Named moves (each a turn or a mirror), then the moves between two rows, first move first; the first pair answered:
dazat:
[-13  -8   3  -7  16   2   3 -16  -1   5   2  -2   6  -1 -12  -6 -15]  ->  [-14  -8   2  -6  16   2   3 -17  -1   5   1  -1   6  -1 -12  -7 -15]
[ -1   3  10 -15 -16   4  -1   0   5   8  -4  -5   8  -7  -4   2  -1]  ->  [  0  -3   4  -8 -12  -1 -11   5   5   9 -10   5   4  -6 -14  -1  -1]
[ 14  -1 -14   9  12   1 -10  -2  -2 -17  17   1  -8   6  -8   3  -7]  ->  [ 12   6  -8   2   8   6   1  -8  -2 -19  24  -9  -5   5   1   7  -6]
[12 15 -5 -8 -9  4  3  6 -1 -8 17 -8 -8 -4  9 12  6]  ->  [ 15   4 -15   4  -2  -4 -15  15  -2  -6   6   8 -14  -2  -5   7   4]
tosu:
[ 8 -8 -2  8  1  3 -2  1  2  5  7 -9  2  1 -7 -8 -5]  ->  [ 6 -3 -1 12 -6  1  3  5  3  7  2 -7  2  2  9 -6  4]
[ -1  -4   3   2   4   1 -15  -3   4 -16  -1  11 -18  -6   1  20   5]  ->  [ -1  -4   3   3   3   0 -14  -3   3 -16  -2  11 -18  -6   4  21   6]
[ -7 -10   2  -1  13   0   4  -7  -9   5   3  -5   8  12  -4 -10  -4]  ->  [-9 -4  3  2  5 -2 10 -4 -8  7 -2 -4  7 13 11 -8  6]
[ -9  -8  -1   9   1  -8   2   1  -6   7 -13  16   1   9   2 -12   4]  ->  [ -8 -12  -2   6   7  -6  -2  -1  -6   5  -9  14   1   9 -11 -13  -3]
kon:
[-17   5  15   5 -18  -3   5  -6  -1   5 -13  -9   5  -2  10 -12   8]  ->  [-16  -4  12   0   1  -3  -4 -19   5  -5  -2  -7   2  -6 -21 -11 -11]
[-11  11   9 -12 -14  12  21   1   2   2  -2 -17  15  -6   0   9   0]  ->  [  0   3  -2  -7   3   9   3  -2   6 -14   8 -10   6  -7 -30  12 -15]
[  3  -4  -4   1  10   1  -9  10   0   7   7   5   6   0 -11  -5  -7]  ->  [ 5  1 -4  6  0  1 -7 18 -3 12  2  5  6  2  4 -5  2]
[ 1  1 -2  1 -8  4  3  3  9 -1 -5  2  5 -4  6  1  6]  ->  [-2 -2  1 -5 -3  6  5 -4 12 -2 -2  0  8 -6 -2  0  0]
Now pairs of rows:
Each pair is two moves apart.
[-15 -21   6 -20  18   8  -2 -12 -12  29  -3 -20   8  -3 -11  -9 -11]  ->  [-19 -11   7  -8   1  -1   8   0 -12  35 -19 -13   6   1  25  -7  12] => dazat then tosu
[-12  -7  -1   0   4 -19  12  -7  31  -7 -12  24 -12  -9   8  13   1]  ->  [  2  -7 -10  11   0 -19  -1   7  24 -10 -12  27 -20  -5   7  13   3] => tosu then kon
[ -9  -3  -3   8  10  -2  13 -16   3  -3   2  -2   3   7  19  -1   3]  ->  [ -6 -12 -10  14  17  -6  -1 -11   2  -2  -3   7  -1   7   3  -5  -2] => dazat then tosu
[  2   2   7 -10  -6   5  -2   0   1   3  -1  -2  -2  -5  -6   1  -1]  ->  [ 7  4  3 -5 -9  4 -5  6 -1  2 -3  0 -5 -3 -2  3  2] => kon then kon
[-29   4  19 -11 -10  -6  32 -12   9  21  -6 -11  11   1  27   4  17]  ->  [-20 -24   4 -14  22  -5  -4 -17   7  15   3  -1   6  -1 -43  -9 -18] => tosu then dazat
[-3  2  2 -6 -1  3  5 -2 -3 -4  2 -5 -1  1  5  3 -1]  ->  [ 4  1 -4  0 -1  2 -1  2 -4 -7  3 -2 -6  3  3  5 -1] => kon then kon
[  6   3   5   5   2   9  -5   6   7 -13  12   0  -8  -1  -3  12  -2]  ->  [  5   2   3  11   0   5  -7  11   6 -11   6   6 -10   0   2  12   4] => tosu then dazat
[  5   2   2  -9 -11   5  -3   5  -1   2   5  -5   0  -1  -5   2  -2]  ->  [  5   0  -2  -3 -11   1  -8  10  -1   3   0   2  -2   1  -5   1   0] => tosu then dazat
[ -1  -2   6  -7 -12  -2  -3   1  -3   8 -18  -4   8  -5   7  -2   6]  ->  [ 10  -7  -2  -3  -5  -1 -17   5  -6   1 -12  -2   2  -4 -10  -3  -3] => tosu then kon
[  5  -1  -5  -5  -3   9 -10   4 -17   0  -3 -14   0  14 -10 -19   2]  ->  [ -7  -1   4 -13  -2  10   2  -6 -13   5  -5 -17   7  11  -4 -19   2] => tosu then kon
[-7 -3 -3  9  8 -5  3 -2 -6  5 -9  6  2  3  8 -3  5]  ->  [-1 -5 -7 12  9 -5 -4  3 -9  3 -7  6 -1  4  3 -4  3] => tosu then kon
[-3 -3  4 -6 -5  3  2  4 -3 11 -7 -2  5 -1  2 -7  2]  ->  [ -2  -4   5 -11   1   5   2  -3  -1   6   0  -6   6  -2  -7  -5  -6] => kon then dazat
[-10  -2  16   0  16   3  10 -14   2  11   3  -6   5  -8 -23 -12 -11]  ->  [-14   7  17  11   0  -5  20  -2   4  17 -13   1   3  -5  12  -9  13] => dazat then tosu
[-12  -2   3  -3  -5  -9   1  -2  10   4 -11  11   3  -4  -4   1   4]  ->  [-10  -3   1   0  -3 -10  -2   0  11   1 -11  13   0  -4  -6   2   4] => kon then tosu
[ -2   6  10  13   9   7   5 -10 -17  14  12 -21  -3   5  -5 -10  -6]  ->  [ -3   7   6  25   2  -2   3   2 -16  19  -3  -9  -8   8   8 -11   8] => dazat then tosu
[-12  -4   1   8  16   3  10  -7   1   1 -11   5  16   5  13  -7   6]  ->  [-11  -8   1   3  22   7   7 -13   0  -2  -4   1  17   4   1  -8  -4] => tosu then dazat
[ -8   5  11 -12  -9   5   4  -8   7   0   6  -3   0  -8   9   7  -2]  ->  [  6   1   0  -4  -1   4 -12  -2   6 -11  11   3  -9  -6  -7   8  -9] => tosu then kon
[ -6  -7  -8   1   5   5   6   5 -10  15  -7   2  -1  16  -5 -14   1]  ->  [ -4  -8  -9   2   8   5   3   5 -10  13  -6   3  -3  15  -9 -13   0] => kon then kon
[-2  6 -1  4 -2 -4  0  6  4 -3  0  4 -1  0 11  5  4]  ->  [ 0  4  2 -4  5  2 -1 -2  4 -7 10 -3  1 -2 -3  5 -6] => tosu then dazat
[ -2   1   8 -12 -15   3  -3   7  -3  11  -4  -3   6  -4  -9  -3  -4]  ->  [  2  -2   4  -9 -11   1 -10   9  -2   8  -4   0   3  -4 -16  -3  -6] => dazat then kon
[  6   2  -8  10  17 -12  -4  -4   1 -11  12   6  -8  11   4  11  -2]  ->  [  4  -2  -5   1  20  -5  -5  -8  -3  -7  17   0  -3   9  -9   6 -12] => kon then tosu
[ -9  -1   1 -11 -12  18   5   4  -7  -8   1  -9   8   1  -2   9   5]  ->  [  1  -2  -8  -3 -10  15  -5  11  -9 -15   3  -4   0   3  -7  11   5] => kon then kon
[ 3  8  2 -7 -2  2 14  2 -2  9  4  1 -3  1 10  1  3]  ->  [ 0  8  3 -7  2  0 16 -3  2  7  4  2 -3  0  8  3  2] => kon then tosu
[ 9 -3 -7  8  0 -8 -6  9  2 -4 -5  8 -1 -1  7  2  6]  ->  [  0  -9   3  -9   9   0  -1  -6   3   1   2  -1   9  -6 -10  -4  -8] => kon then tosu
[  5  -5 -10  10  14  -5   6   8 -10  -1 -13   2  -3   9  15  -2  15]  ->  [ -7 -12   0  -8  25   1  13 -11  -7   3  -5  -6   7   3  -4  -7  -1] => kon then tosu
[ -7  -1   1   3   9 -13   5 -15  25 -14   2  17  -8  -6  -7  11   0]  ->  [ -1  10   1   6  -4 -10  12  -7  20 -15   3  11  -9  -3  15  16  10] => kon then dazat
[ -7  13  13 -17 -16  -2  16  -5  13  -6   3  -1   5 -10  11  10   5]  ->  [ -4  13   8  -9 -13  -8  12  -3  17 -13   2   7  -1  -9  12  15   8] => kon then tosu
[  1  -6  -1   5   6  -6 -15  -4   6   3 -12  10  -4  -1  -6  -2  -5]  ->  [  7   2   2  -2   8   0  -9 -13   8  -9   5  -2  -4  -3  -5   6 -11] => dazat then kon
[ -3   6  12 -22 -11  13   6  -1 -14  12   2 -13   9  -6  -4  -7  -7]  ->  [  4  14   4  -2 -21   2   6  14 -11   7  -8   0  -1  -1  21   2  12] => kon then tosu
[-1 -2 -7 14 11 -6 11 -6 -2 -7  0  5 -3  9 16  4  6]  ->  [-6 -8 -7 13 17 -9  7 -9  0 -3 -4 11 -1  8  6 -1  3] => kon then dazat
[11  4 -8 11 -2 -1 -4 13 -5 -1 -3  0 -3  5  6  2  5]  ->  [ 10   8  -1  -2   0   7   4   2  -4  -5  10 -14   2   3   3   5  -3] => tosu then dazat
[ 10  -2  -4   3 -17   0 -14  13  -6   2   3   1  -1  -3  -4  -1   6]  ->  [ -1  -7   1  -2 -16  -2 -10  10  -5  12  -6   4   6  -4  -4  -6   6] => kon then dazat
[ 10 -15  -4  13  16   8  -3  -2   2   3   5   0  -4   0 -12   7  -3]  ->  [ -6 -10   7   6   8   7  17  -9   5  12  -2  -3   4  -1   9   7   6] => tosu then kon
[  3  -5  -2  17  -7  -1   2   5 -11   9   2   4  -5  15  20 -12  -5]  ->  [ -9 -10   8   2   2   3  11 -12  -6  13   7  -4   5  11   8 -15 -15] => kon then tosu
[ 15   6  -1  -6  -9   7   4   1  -4   0  12 -12  -2   4   3   1  -1]  ->  [ 16   1  -8   6 -10  -2  -5  11  -3   3  -1   2  -7   7   4  -3   5] => dazat then tosu
[-21   8  -2  -4  -5 -12   5  -5  21   0  -5   6   2  -9   6  11  10]  ->  [ -9   6 -12   6  -2 -16  -9   3  20  -8  -2  13  -7  -8  -2  13   9] => kon then kon
[  1  -8   0   2 -12   5   7   5  -4   4   7  -6 -11   2   0   9   8]  ->  [  0 -11   0   0  -5   5   5   0  -1   1  11  -6 -11   1 -11   9   1] => kon then kon
[  9 -14  -3   0  -5  -1 -18  11   6  -5 -14   4   1  -1 -15  10  -3]  ->  [  2  -4   6  -5 -20   4  -1  12   3   4 -18  -6   7   0  10  10   9] => kon then dazat
[ 11   9   5   5   1 -12 -13   6  22 -17  -2  17 -12  -9  -8  13   2]  ->  [  3  12  10   5 -11 -13  -5  12  18  -4 -15  17  -7  -8  12   9  14] => kon then dazat
[ 1 -6  1 -3  2 -5 -6  3  2 -1 -4  7 -6 -1 -2  3 -5]  ->  [ 2 -7  2 -5  1 -3 -7  2  0  1 -3  4 -4 -1 -3  2 -6] => kon then tosu
[ -1 -14  -3  11   4   0  -5  -7 -14  -1   2   1   4   7  -1   0  -8]  ->  [ -7 -12   2   7  -1   1   2  -8 -15   5  -2  -2   8   6   8  -2  -3] => kon then kon
[ 12  -7   3   9 -11   4   0   5  -1  15 -14   5   1  -2  -7  -5   5]  ->  [ 11   0  11  -2 -13  12  11  -4  -1  12  -3  -9   6  -4  -2  -1   2] => tosu then dazat
[-12   1  12 -15 -13   4   9 -10   2   7   1  -7  13 -10  -2   2  -4]  ->  [ 13   3  -8  10 -17  -2 -14  16  -4  -5  -1   5  -5  -2   2   6   5] => kon then kon
[-10   2   5  -4   8   5  -2   7 -13  11   8 -14   1 -11  -4 -12   3]  ->  [ -6   7   1   6   2   0  -2  14 -13   9   3  -8  -4  -8  11  -8  13] => kon then tosu
[ -6  -3   7 -11   4  13  -5  -7   2   2   8  -3   9  -8 -16   2 -10]  ->  [ 9  9  3 -5 -7 17 -2  2 -2 -7 15 -9  3 -6  2 10 -1] => kon then dazat
[  2   8   8   1  -4   6   0 -11   2 -15   1   0   7  -5  11   1 -10]  ->  [  8   6   3   5  -2   5  -7  -8   1 -19   2   2   3  -4   6   2 -11] => tosu then kon
[  3   9  14   2 -11  -1   2   1  -1   1   1  -6   3   3   1  -6   2]  ->  [  5   3  10   3  -4  -2  -7   1  -1   0   2  -2   2   2 -13  -9  -5] => tosu then dazat
[ -8  -2   2  -6  11   5  15 -21  -5  -1  12  -6   5  -2   2  -2  -7]  ->  [  0  -4  -7   2  17   0   5 -18  -2 -11  14   1  -3  -1  -6   1  -9] => tosu then kon
[ -2 -14   1 -13   2  12 -12  -1  -9  14  -4  -6   9  -6 -28 -20 -11]  ->  [ -7  -3   2   2 -18   3  -1  13  -8  22 -24   4   7  -1  13 -17  17] => tosu then dazat
[ 16   8 -11   9  16   4  -2  -3  -1 -24  20  -8  -9   2   2  12  -3]  ->  [ -4  12   5  -7   9   9  20 -15   1  -9  15 -19   6  -2  17   8   1] => kon then kon
[ 10   7  11  -3  -3  -9 -12   6  12  -7   3   5  -7   2  -3  15  -4]  ->  [  7   6  11  -1  -8 -11 -12  12  10   0  -6   9  -6   4   4  12   2] => kon then dazat
[-11   1  14  -6 -18 -17   1   8  18   9 -18  18  -2 -10   2   4  12]  ->  [ -2  -7   6  -2  -5 -19 -12   7  21  -2 -10  24  -9 -11 -20   6   1] => kon then kon
[  9   2  -1   5   1   8  -8   6   3  -8   3   0  -4   1  -7 -11  -4]  ->  [  6   5   1   7  -7   7  -4  11   1  -1  -5   0  -2   1   5 -14   4] => kon then dazat
[  6   2 -13  13   3  -2 -18   6  -6 -18  -9  10 -13   0   5   8  18]  ->  [-12  -3  -5   7  -1  -5 -10   3  -7   1 -25  13  -3  -2  11  -2  22] => kon then dazat
[-11  -8  -3   5  13  -2   4  -8  -2   7  -6   5   2   4  -2  -8  -3]  ->  [-6 -4 -7 11  6 -3  2  1 -5  8 -9  6  0  7  7 -7  5] => kon then kon
[  6   0  14 -12  -6  16   4  13 -11  12  11  -8   7   1  -4  -7  -9]  ->  [  5  -4  14 -13   2  14   3   7  -7   8  15  -6   6   0 -14  -5 -14] => tosu then kon
[  6  -9  -9   7  13  -4 -13  -1   2 -12   6   6  -6  -2 -20   2  -9]  ->  [-17   1  11  -8  -7   2  17  -6   0  10  -6  -6  11  -3  15  -3   5] => kon then kon
[ -4   5  -4  -2  11  -2 -11  -8   4  -6   3   5  -4  -8 -10   2  -7]  ->  [  5  12  -7   4   3   0 -11   0   1 -11   6   2  -9  -6   2   7  -1] => dazat then kon
[  0  -7   5  -9  -1  15  -4   0 -18  13   4 -16   8   3 -10 -14 -12]  ->  [  6   2  -1   7 -15   7  -4  17 -20  12  -5  -7   1   8  17  -9   8] => kon then tosu
[ -5   1  -8  -5   6  -6  13  -4  11   4   1 -12  11   1  10  10   4]  ->  [  8  -1 -18   7   7  -8   0   6   9  -4   3  -6   2   4   5  12   5] => kon then kon
[ -8   4   9  -3  -2  -2  11 -14   3  -6   0  -5   7  -4  10   8   1]  ->  [ -2   6   2   7  -2  -7   6  -8   5 -12  -1   2   1  -2  14  12   6] => kon then tosu
[ -6   1   7 -17 -10  -1   6  -2  -2   6 -10   4   5   2   2 -10  -6]  ->  [ -5  -4   4 -15  -6  -2   0  -2  -3   5 -10   8   5   2  -8 -12 -10] => tosu then dazat
[  4  -5 -15  13  12  -9 -11  -5   5 -11   4  14 -10  -1  -7   9  -1]  ->  [  4 -10 -12   2  14  -1 -14  -8  -1  -5   9   5  -5  -2 -20   2 -11] => kon then tosu
[  8  -5  -7   7   0   6  -9  12 -13  10  -8   1  -3   7  -3 -10   0]  ->  [ -1  -6   1  -4   2  10  -2   3 -13  16  -7  -5   5   4  -6 -13  -5] => kon then tosu
[-15  -1   2   5  13  -3  10 -22  11  -1  -2   2   6   3   9   7   2]  ->  [ -8  -6  -9  18  13  -9  -4  -9   9  -1 -10  14  -2   6   4   5   5] => dazat then kon
[  2  -5  -3 -11   7  -4   8  -5 -10  10  -7   0   4   6 -11  -8  -5]  ->  [  0  -6  -3  -9  10  -6   9  -8  -6   8  -6   3   3   5 -12  -5  -5] => tosu then kon
[  2  10  15 -14 -21   2  -7   8   9   7  -5 -11  -8 -10  -2   0  13]  ->  [  5   3  11 -15 -12   3 -16   6   8   6  -3  -8  -9 -10 -21  -3   2] => tosu then dazat
[ 24  12 -10   2  -8  16 -15  14 -17   3   2 -12  13   3  -8  -9   6]  ->  [  7  13   4 -11 -10  19   3   1 -13  13  -1 -20  25  -1   0 -11   6] => tosu then kon
[ 14  10   2  -4  -6   2  -9   8   5 -10  14   0  -6  -7  -6  13   1]  ->  [  7  13   8  -5 -16   2   0  11   2  -2   6  -2  -1  -6  11  10  10] => dazat then kon
[  4   4   6 -11 -11   1   1   0   6   4   1 -12  -5   0   1   6   3]  ->  [ 11   2  -1  -6  -7  -1  -6   4   6  -2   3  -8 -10   1  -6   7   1] => kon then kon
[ 10  10  -6  11  -2  -3   8   1   5 -14   6   0 -10   4  17  13   8]  ->  [  0   3   1  -2  11   0  11 -17  11 -15  13  -4  -4  -1  -3  11  -6] => kon then kon
[ -7  -1   0  -3 -15   0 -15  15   3   7  -8  19   3 -13  -7  -1   2]  ->  [ -7   2   7 -16  -6   7  -6  -2   7  -4  11   6   6 -17 -16   5 -10] => dazat then kon
[ 11   0   7  -3 -10   2  10   6  -4  -4  -3  -9   6  -3  -2  13   4]  ->  [  5  -5   8  -1 -12  -1   8   9  -5   4 -12  -3   8  -2  -2   8   7] => dazat then kon
[  5   4   5   0 -12  13   1   3   0  -7   3  -3  -1  -4  12  -1   6]  ->  [  1  -9   0   3   1   6 -12   2   3  -4  -3   9  -3  -4 -11  -7  -3] => kon then dazat
[ -3 -12  10 -17   9   5   8  -3  11  -9  11 -19   1  -5 -13  -3   5]  ->  [ -2 -18  -2   5   6 -11  -6  16  11  -2 -13   5  -7   0  -8  -7  19] => tosu then dazat
[-16   2  -3  12  11  -7  10 -10   5  -5   0   4   1   8  28   5   7]  ->  [-18  -8  -6  10  24 -10   1 -16   9  -7   1  10   0   6   7   3  -4] => kon then dazat
[  2  -1   4  -4  -3  -2   2  -8  -3   0   7  -3   2  -6 -13  -1  -2]  ->  [  1  -1   0   6  -7 -10  -2   1  -4   3  -5   7  -2  -4  -4  -2   7] => tosu then dazat
[  5   2 -15  22  17  -9  -6  -2 -13  -4  -6   1   2  12  11  -2  10]  ->  [ -4   6  -1   4  21   0  11 -22  -9  -5   7 -15  11   7  11   1   2] => dazat then kon
[  4  -5   0   8  -4   2   3   1  -4  -5  -4 -10   6   5  15   9  -8]  ->  [  8  -7  -2   8  -2   4  -2   3  -6  -7  -2 -11   5   6   9   7 -12] => tosu then kon
[ -9  -2  -1  -2  15  -1   3 -10   5  -1   1  12   0 -14   1   0   0]  ->  [ -5   3  -4   6   5  -3   2   1   0   1  -4  13  -3 -11  15   1  10] => kon then kon
[  6   6   6 -10 -10   3   1   7 -13  -4  10 -15  -4  -5 -13   1  -5]  ->  [ 10   4   1  -2 -10   0  -7  14 -15  -4   5  -7  -8  -3 -16   0  -3] => kon then dazat
[  6   2   8  -3  -1   3   6 -14   6  -7   8  -3  -2   3   9   4  -6]  ->  [ 6 -1  2  8 -8 -4 -2  0  2  1 -9 10 -5  7 14 -2  3] => dazat then kon
[ 11   4 -10  18  -4   0  -6  14 -11   4  -2   4  -8  12  18  -1  10]  ->  [-10  -5   8 -11  10  11   8 -16  -6  13   8 -11  10   3  -7  -9 -12] => kon then tosu
[  2  -2  -2   1  -6  12   4   1 -23  12   5 -15   9  12  14 -15  -1]  ->  [ -5 -10  -2   1  -1   8   0  -1 -22  18  -2  -8  10  11   3 -21  -4] => dazat then kon
[  2   6   8   6 -16  -5   2   8   9  17 -20  -4  -8   5  19   3  16]  ->  [  6   0  13 -16   2  11   0 -13   8   8   7 -23  -3  -1 -18   2 -14] => tosu then dazat
[ 11 -10  -2  -6  12   0 -15  -3  -6  -7   5   3  -7  -5 -33 -12  -8]  ->  [ 22  -5  -8   4  -2   2 -21  16 -16  -2  -2   4 -11   0 -16 -13   4] => kon then tosu
[  9   7   2   1 -16  -9  -8   5  17 -12  -4   5  -9 -11  -6  19   7]  ->  [  3   2   8 -13  -9  -3  -6  -6  16  -9   2  -3  -1 -14 -23  14  -7] => kon then tosu
